[[14.468, 1.573, -11.444, 8.726, -4.738, -1.853, -5.047, 6.988, 17.363],
 [0.872, -6.937, -2.928, 11.033, 18.871, -1.269, -11.977, -8.566, 20.552],
 [2.768, 16.536, 18.668, -11.199, 17.510, -3.019, -16.007, 21.075, -8.159],
 [-11.364, 0.714, -9.879, 12.427, 8.384, -9.304, 22.013, 21.105, -12.872],
 [7.351, -9.185, -2.280, -5.986, -4.028, 20.712, 6.359, -2.142, 21.733]] ==> 6.988

[[-2.76, 8.76, -3.07, -7.45, -3.19, -1.70, -3.43, -0.77],
 [7.59, 1.55, -4.22, -10.16, -6.91, -1.37, -5.50, -3.63],
 [-5.68, -16.27, -4.56, -2.64, -4.70, -2.31, -2.53, -3.45],
 [-0.56, -17.62, -4.10, -2.80, -4.81, 0.89, -3.89, -1.03],
 [-1.67, 12.93, -2.40, 0.45, -5.22, -3.83, -2.57, 1.56],
 [-1.77, -7.90, -2.61, -5.89, -6.08, -6.33, 1.28, -4.56],
 [2.26, 14.50, -3.00, -3.72, -5.37, -1.81, -1.99, 3.73],
 [-2.79, -1.56, -2.92, -4.63, -5.79, -2.44, -3.40, 2.18]] ==> -3.43

[[-30.638, -23.699, -23.236, -25.688, -30.629, -23.991, -36.420, -26.349, -23.887, -26.269, -36.753, -25.688, -28.732, -18.230, -34.085],
 [13.634, 10.059, -99.004, -30.571, 36.881, -64.499, 51.557, 28.291, -94.133, 6.976, 89.649, -30.571, -64.741, -114.585, 75.821],
 [218.750, 147.514, -126.811, 211.904, -176.626, -265.767, -218.994, 147.907, -32.814, -186.301, -13.282, 211.904, -165.297, -181.382, 105.930],
 [158.403, 80.847, -98.255, 139.433, -121.312, -197.020, -129.377, 89.445, -30.519, -141.781, 10.746, 139.433, -107.440, -154.682, 85.142],
 [111.040, 66.783, -74.848, 116.754, -137.498, -168.545, -165.974, 63.057, -18.197, -136.933, -48.985, 116.754, -105.836, -105.519, 27.099],
 [-28.262, 108.796, -251.446, -109.189, 165.691, -91.916, 124.160, 131.099, -268.187, 131.642, 218.811, -109.189, -209.489, -204.058, 184.247]] ==> -18.230

[[-0.06, 0.00, -0.02, 0.12, -0.08, 0.02, 0.04, -0.10, 0.13],
 [0.02, -0.05, 0.00, -0.15, 0.01, -0.04, -0.06, 0.02, -0.15],
 [-0.12, -0.04, 0.00, 0.05, -0.05, 0.03, 0.00, -0.07, 0.16],
 [-0.01, -0.03, -0.02, -0.02, -0.01, -0.03, -0.01, -0.01, -0.03],
 [0.01, -0.02, -0.02, -0.03, -0.02, -0.02, -0.01, 0.00, -0.07],
 [-0.04, 0.01, -0.02, 0.03, -0.04, -0.02, 0.00, -0.04, 0.02],
 [-0.08, 0.01, -0.02, 0.13, -0.09, 0.03, 0.04, -0.12, 0.16],
 [-0.08, -0.04, -0.02, 0.01, -0.03, 0.02, -0.02, -0.04, 0.09]] ==> -0.10

[[32.764, -9.746, -37.467, 25.391, 41.301, 66.103],
 [43.237, 19.416, 18.826, -9.606, -0.354, -7.837],
 [-48.372, -117.046, -45.368, -19.460, -83.459, 72.296],
 [68.539, -39.468, -94.270, 32.591, -12.763, 140.278],
 [30.518, 8.650, 10.113, -3.488, 35.628, 50.016],
 [-71.973, -69.135, 24.029, 63.480, -140.961, 21.188],
 [-13.408, 45.292, 80.501, -22.341, 4.333, -70.040],
 [-56.796, -122.981, -97.068, 40.598, -62.576, 189.797]] ==> 41.301

[[0.240, -0.643, 0.116, -1.953, -2.352, 0.095, -1.577, -0.855, 0.775, 1.470, -0.392, 0.786, 0.098],
 [-0.201, -1.049, -0.195, -1.906, 1.874, 2.966, -1.757, -0.311, 0.761, 1.489, 0.857, -0.499, -0.529],
 [0.954, 1.115, 0.113, 0.444, 1.420, -0.115, -0.742, 1.734, -0.421, -0.828, 0.700, -1.056, 0.903],
 [0.796, -2.018, 0.263, -0.467, 1.718, 1.643, -0.847, -2.389, -0.607, 0.647, 1.350, 0.819, -0.414],
 [-0.004, -0.804, 0.153, 0.353, 2.081, 0.372, -1.566, -1.304, -1.351, -0.385, 0.861, 0.697, -0.115],
 [-0.101, -1.488, 0.300, -0.092, -0.818, -0.628, 1.871, 0.031, 0.287, 0.917, 1.530, 0.407, 1.398],
 [0.323, -1.009, -0.107, -2.237, -1.138, -0.453, -1.855, 0.420, 0.829, 1.696, -0.270, 1.056, 0.690],
 [0.375, -0.462, 0.557, -0.994, -1.956, -0.289, -1.549, -1.320, -0.344, -0.147, -0.664, 0.580, 0.307],
 [-0.391, -0.586, 0.184, -1.906, -2.370, 0.011, -1.512, -0.800, 0.782, 1.488, -0.372, 0.793, 0.136],
 [0.281, 1.129, 0.526, 0.435, 1.417, -0.128, -0.745, 1.784, -0.578, -0.758, 0.647, -1.070, 0.987],
 [0.317, 0.122, 0.509, -0.108, -1.344, -0.548, -0.678, -0.736, -0.390, 0.300, 0.254, 0.399, 0.283],
 [0.177, -0.859, 0.110, -2.255, -0.881, 2.347, -0.788, -0.266, 0.970, 0.253, -0.177, -1.109, 0.442]] ==> 0.786

[[-1.71, 0.19, 0.88, 0.69, -0.38, 1.20],
 [-0.38, -0.45, 1.56, 0.69, -0.38, 1.20],
 [-0.38, 0.19, 0.42, 0.69, 0.74, 1.20],
 [-0.28, 0.19, 0.42, 0.76, -0.38, -0.84],
 [2.17, 2.50, -1.40, 0.69, -0.38, 1.20],
 [-0.38, 0.19, 0.35, 0.69, -0.38, -0.18]] ==> -0.38

[[0.12, 0.01, 0.06, 0.08, -0.09, -0.08, 0.14, 0.26, -0.15, -0.05, -0.05, 0.07, 0.06, 0.14],
 [0.01, -0.02, -0.09, -0.01, -0.06, -0.12, 0.01, -0.09, 0.05, -0.05, -0.07, 0.00, 0.04, -0.05],
 [-0.13, -0.18, -0.07, 0.04, -0.02, 0.09, -0.15, -0.14, -0.07, 0.01, -0.01, -0.05, -0.11, 0.03],
 [-0.02, 0.05, -0.11, -0.03, -0.03, -0.06, -0.03, -0.15, 0.07, -0.01, 0.09, -0.03, -0.06, 0.00],
 [-0.19, -0.06, 0.00, 0.02, -0.16, -0.11, -0.13, -0.03, 0.06, 0.00, 0.04, -0.12, 0.06, -0.03]] ==> 0.06
---
 1.70   0.87   0.96   1.76   0.38   1.57
 0.94   1.44   0.31   2.07  -1.46   1.26
==> -1.46

 10.08  -18.32  -15.74   -5.08
 -7.94   -2.01   18.33  -14.27
==> 18.33

-1.84   1.78   2.08   2.06
 1.97   1.78  -1.64  -1.48
==> -1.64

 0.156   0.113   0.014  -0.134   0.166
 0.009   0.093   0.008  -0.131   0.103
==> -0.131

  7.77   -0.90   11.82   -6.84    4.20    1.16   -0.08
-12.15  -12.84    3.18    3.57    0.82    4.05    2.81
==> 4.05

 16.32  -15.81   -2.60   -0.63
 11.74  -16.43    1.98   -0.11
==> 1.98
